In the rows, 128 means zero.
First come named moves, each a turn or a mirror, each shown by rows before and after it. For each pair of rows after them, which moves, in which order, take the first row to the second? The first pair is done for you.
A (before -> after):
[139 137 143 161 135  99 131 140 109 113 103 143 131 121 117 124  82 108
 122 136 137 117 148 108]  ->  [124 100 134 150 145 143 113 139 135 102  97 130 118 120 147 116 123 144
 112 130 109  90 128 105]
[111  96 107 147 116 171 127 138 149 102 158 114 161 111 139 128 153 152
 143 133 141 112 134 130]  ->  [121 133 117 157 113 131 150 136 122 111 157 125 178 115 107 140 106 116
 158 135 166 136 152 132]
[136 146 136  95 166 118 116 122 105 152 112 143 123 131 111  95 120 131
 112 121 134 129 138 111]  ->  [132 131 133  88 165 135 110 118 110 148 109 138 115 131 121  90 130 142
 109 117 125 117 131 113]
[159 144 104 103 115 107 128 118 129 156 125 156 111 112  95  88 158 104
 106 148 156 140 152 131]  ->  [152 124 101  96 122 126 118 120 144 152 124 154 102 111 110  78 184 122
  99 145 145 133 144 131]
D (before -> after):
[125 132 137 117 154  87 125 122 140 125 130 138 155 111 111 131 135  90
 115 138 114 146 118 139]  ->  [120 135 144 120 153  83 124 128 130 125 127 139 148 114 117 134 125  96
 109 137 105 144 116 147]
[104  93 120 118 161 145 136 149 175 101 122 137 172 132 108  94 140 143
 131 108 113 125 131 128]  ->  [100  99 137 125 167 133 133 161 153 108 107 153 158 143 114  97 117 158
 129 108  97 117 132 132]
[120 117 166  84 142 101 125 156  80 108 123 149 132 142 130 150 109 148
  71 135  69 140  98 134]  ->  [123  99 108  68 125 134 125 116 136 103 158 111 165 111 102 145 175 117
  92 154 100 155  93 118]
[114 151 121 131 119 105 139 132 136 152 156 125 135 121 112 149 126 108
 150 129 147 143 132 152]  ->  [112 157 135 136 120  97 140 140 123 152 148 135 124 128 118 146 110 112
 147 128 140 139 133 157]
L (before -> after):
[136 143 187  98 166  75  74 116 124 164 117 144  58 145 162 146 141 133
 113 178  61 117  99  98]  ->  [155 147 186 150 129 122  92 125  71 139  86 143  50 155 189 142 105 167
 136 151 121  77 126  93]
[161 155 145 156 115 153  68  90 124 145  86 140  86 139 145 135 161 143
 124 124 108 174  99 111]  ->  [152 146 146 148 120 149  66  98 131 142  95 143  84 143 148 134 167 148
 123 121  95 167  94 110]
[125 160 183 135 141  90 144 135  90 149 131 161 123 158 144 126  71 132
 140 113 132 138 143 154]  ->  [112 147 183 112 154  72 136 132 115 154 145 160 128 154 136 128  91 130
 130 121 102 148 129 157]
[120 155 104 169 108 140 171 110 137 127 152 100 165 109  86 164 118  95
 157 121 205 130 171 140]  ->  [ 60 103 117 128 149 119 151 132 198 122 182  93 166  98 101 163 161 113
 129 134 121 134 133 162]
Pairs:
(2 to 3 moves a pair)
[109 114 155 147  94 116 138 111  88 151 120 142  56 174 155 145 101 173
 140 117  98  77 126 162]  ->  [123 129 152 149  85 115 144  99  79 153 114 147  61 174 145 144  89 166
 147 115 113  82 132 156] | D L D
[134 133  88 135 131 151 131 122 158 119 141 112 108 153 122 132 156 144
 108 155 121 115 128 119]  ->  [149 160  89 148 123 142 140 115 135 124 140 119 112 152 105 139 124 129
 114 153 149 122 143 115] | L A
[111  96 154 142 126 144 122 163 131 107 104 137 139 104 135 105 130 160
  89 107 125 113 111 152]  ->  [151 111 120 143  98 165 125 133 138 115 104 123 147  97 109 103 151 131
 102 117 169 127 123 126] | D L A
[178 172 114 122 113 101 141  91 160 185 194 112  93 115 117 219 166  68
 138 154 100 152 121 107]  ->  [125 142 177 155 139 109 136 160 123 162 162 144  58 147 198 214 112 157
 124 122  53  84 111 137] | D L
[109 142 128 126 136 114 134 119 154 139 161 108 121 114 142 160 139 119
 129 134 108 128 112 146]  ->  [122 139 136 152 123 146 133 132 125 127 138 112  98 132 173 152 125 150
 134 119 117  93 120 140] | D L A
[179 186  99 121 115 101 120  89 112 160 107 128 112 117  82 132 127  73
 134 139 136 164 132 120]  ->  [ 86 115 139 117 162 114  98 149 139 137 115 136  92 127 158 125 139 160
 119 117  42 112  99 165] | D L
[113  83 102 134 110 207 113 132 142  91  95 111 116 138 163 100 159 180
 114 121 129  85 122 115]  ->  [128  78  91 101 127 186  99 104 170 114 106 102 120 129 136  99 195 146
  96 141 105 112 110 102] | L A L
[123 186 127 145 116 138 142 152 167 111 200 106 174 133 101 138 141  99
 171 137 190 154 179 131]  ->  [201 214 142 143 114 134 119 120 116 132 142 129 129 145  93 119 127  93
 151 141 190 156 178  99] | D A L
[137 126 105 149 106 173 132 118 155 126 154  93  88 131 154 140 175 144
 150 119 145 115 129 130]  ->  [147 181 137 165 104 115 152 129 103 145 145 119 100 143 133 157 102 120
 151 122 160 135 148 134] | A D
[129 105 127 126 156 142  97 163 115 131 115 116 140 154 131 112  87 152
 108 117 144 100 150 120]  ->  [145 121 100 122 142 139 112 141 130 130 137  97 163 139 102 121  95 117
 122 129 175 123 161 113] | D A
[ 61 109 170 140 162  84 150 167  63 102 118 189 139 108 159 145  38 122
 118 121 112 141 123 166]  ->  [186 144 115 142 108 139 133  91  33 112  72 177 118  98 123 118  78  83
 123 128 197 156 146  99] | L A L
[100 133 118 141 105 158 115 116  91 111 125 125 115 161 201 124 119 144
 135 120 139  79 131 113]  ->  [121 136  95  90 124 130  93  76 131 135 136 116 116 141 160 121 179 100
 112 149 107 116 105  90] | L A
[137 130 141 113  93 164 103  98 122 134 125 124 152  86 116  77 171 147
 138 117 167 123 142  87]  ->  [126 126 152 130  89 168 112 117 105 125 122 132 152  99 132  81 144 166
 149 104 176 103 152  99] | A L L
[141  91  67 118  90 184 142  91 190 101 152  88 133  99 119 102 161  98
 111 143 163 153 120 126]  ->  [144  97  65 127  85 194 147  87 183 101 151  87 136 101 122 101 153  96
 119 142 170 153 127 125] | L L
[130 124 110 124 144 155 113 125 130 138 149 132  92 143 118 118 163 161
 101 133 127 109 106 133]  ->  [145 165 126 135 141 112 130 126  94 153 147 147 102 151  95 130 115 137
 110 132 142 130 125 137] | D A
[157 123 119 118 124 128 111 118 121 131  95 130 138 128 103 105 140 128
 111 137 136 139 130 110]  ->  [140 131 115 121 125 110 125 124 127 131 110 128 160 121  87 117 129 111
 123 134 142 148 134 117] | L A D
[ 77  99  84 107 125 155 123 113 163  98 152 102 171 110 125  91 178 134
 119 139 149 129 122 122]  ->  [ 75  89 128 116 144 147 105 141 126  94 115 134 135 139 168  86 143 182
  99 124 115  99 113 133] | A D A
[123  86  98  93 127 169 101 107 155  95 149 141 111 125 142  83 176 148
 102 103  79 170  56  99]  ->  [147 170 125 151  87 135 159 117  66 101 134 165 138 139 116 111  53 116
 143  83 178 184 116 103] | A L L
[120 187 126 113 136 102 175 111  99 129 173 119 147 123 113 155  97 111
 141 125 159 134 125 151]  ->  [174 191 123 117 126 121 154  89  73 136 134 130 115 133 123 138 109 114
 127 127 174 121 124 122] | A D L
[121  80  96 121 125 172 149 115 121  89  84 137 151 158 174  93  88 184
 130 108 155  55 128 108]  ->  [103  85 133  80 177  94 129 126 137 118  92 163 145 164 160 101  89 167
  90 132  64  85  99 118] | L D L
[111 165 146 136 129  88 164 124 131 135 176 120 132 132 123 138  98 109
 141 136 138 150 129 159]  ->  [114 133 126 110 144 108 126 101 168 137 177 110 115 120 125 123 158 111
 122 147 102 151 111 151] | A L L
[135 153 154 142 119 112 124 134 107 141 111 138 107 161 117 145  99 150
 139 127 132 133 160 126]  ->  [119 118 149 110 144 124 102 135 146 137 121 132 104 157 129 133 148 168
 120 134  90 131 140 125] | A L L
[139 163 141 115 123 116 120 119 124 137 115 125 108 125  96 158  87  92
 108 124 148 147 144 127]  ->  [ 95 138 156 114 143 105 120 144 144 129 126 125 115 125 109 163  86 116
 103 121 110 136 131 146] | L A
[126 141 112 149 135 142 120 108 150 114 112 126 129 126 107 156  70 161
  77 127 159 137 112 120]  ->  [118 128 103 132 146 141 115 108 180 116 131 118 135 118  98 154  96 156
  74 132 137 142 102 126] | D L
[112 122 187 135 188  77 118 127 156 124 121 153 112 156 143 150  59 161
  88 111  62  95 145 151]  ->  [133 134 186 165 161  94 135 129 122 117 100 157 105 163 150 151  34 169
 103  94 111  81 161 144] | L L L
[128 111 117 104  91 108 118 121 188  75 117 108 110 105 162 129 163 154
 140 108 124 116 124 134]  ->  [175 162 118 110  76  78 125 100 148 100 103 123 110 105 129 134 134 114
 143 116 155 143 145 118] | D L D
[147 164 121 144 124 107 144 125 127 140  98 134 119 120  84 123  93  70
 137 131 152 171 132  85]  ->  [165 141 103 152 112 153 131 113 123 133  81 126 105 116 103 116 118  89
 138 126 171 153 133  71] | A L A
[131 120 150 139 120 137 106 138 116 115 115 123 106 139 156 113 118 163
 134 128 138 102 119 135]  ->  [139 150 130 138 102 116 128 120 119 115 137 115 137 119 109 130 112 113
 151 139 177 136 136 127] | D A
[ 50 114 135 122 127 109 154 150 165 108 172 126 166 108 121 164 142 116
 138 136 130 101 106 178]  ->  [ 85  88 130 142 115 170 132 143 140  96 130 128 125 120 169 141 160 170
 132 121 137  59 102 159] | D L A
[133 195  84 104 130  95 124 109 176 125 166 104 158 113  65 166 143  96
 133 143 100 168 156 170]  ->  [107 125 102 102 156 143  85 129 191 105 142 109 110 132 135 139 180 176
 102 127  42 111 126 177] | D A D
[172 159 141 159 139  90 131 148  80 119 137 157 151 137 116 121  56 122
 129 129 121 108 189 140]  ->  [153  77 100 132 141 172  95 128 153  94 149 117 139 119 153  92 162 163
 125 131  94  75 157 130] | A D
[105 141 126 149 106 120 140 146 122 122 132 124 125 125 141 139  99 135
 149 112 157 116 140 147]  ->  [ 90 111 125 124 127 127 121 146 160 123 145 120 118 117 144 133 137 141
 129 124 110 114 116 152] | A L L
[119 117  91 125 111 154 122  94 167 131 164  95 128 112 136 126 184 137
 130 133 132 111 126 137]  ->  [117 122  94 138 102 166 129 102 150 129 155  98 119 114 144 115 178 149
 134 127 146 101 131 133] | L L L
[135 137 182 113 141 158 124 186  80 130 114 149 148 192 114 130  62 135
  92 107 175 119 120 155]  ->  [146 148 133 104 117 164 135 155 119 129 151 120 188 165  74 135 102  87
 113 123 223 151 131 146] | A D A
[107  76 173 100 193 104 102 157  94 130  85 137 161 115 120 117  98 165
  86 106  88  69  81 164]  ->  [124 113 178 106 181  65 121 144  73 147  87 143 178 116  84 134  65 126
  87 111 114  94 101 167] | A L L
[ 95  97 169 148 123 117 119 170 125  94 101 135 137 139 166 126 113 181
 122 124 102  70 130 144]  ->  [102  83 156 115 143 106  95 148 163 104 109 129 134 128 149 115 163 163
 104 143  69  87 108 133] | A L A
[122 144 102 167 126 137 141 155  62  86  74 148 166 136 128 101  71 145
 125 107 154 108 171  93]  ->  [142 100  69  97 159 131  95 107 143 106  87 136 158 114  99  79 184 120
  88 149  86 137 122  72] | A L A
[126 118 158 112 136 119 141 124 125 148 145 140  85 125 136 150 128 146
 117 148 103 115 108 148]  ->  [146 110 121 119 109 166 148 107 136 140 146 113  91 117 134 145 156 139
 134 140 146 111 119 136] | L A D
[141 129 139 118 146 112 154  94 187 108 199 132 155 105 141 113 212  99
 131 148  91 168 137 138]  ->  [154 126 191 160 145 138 141 128 107  97 133 173 102 150 213  96 144 177
 114 111  86 105 141 141] | D L A
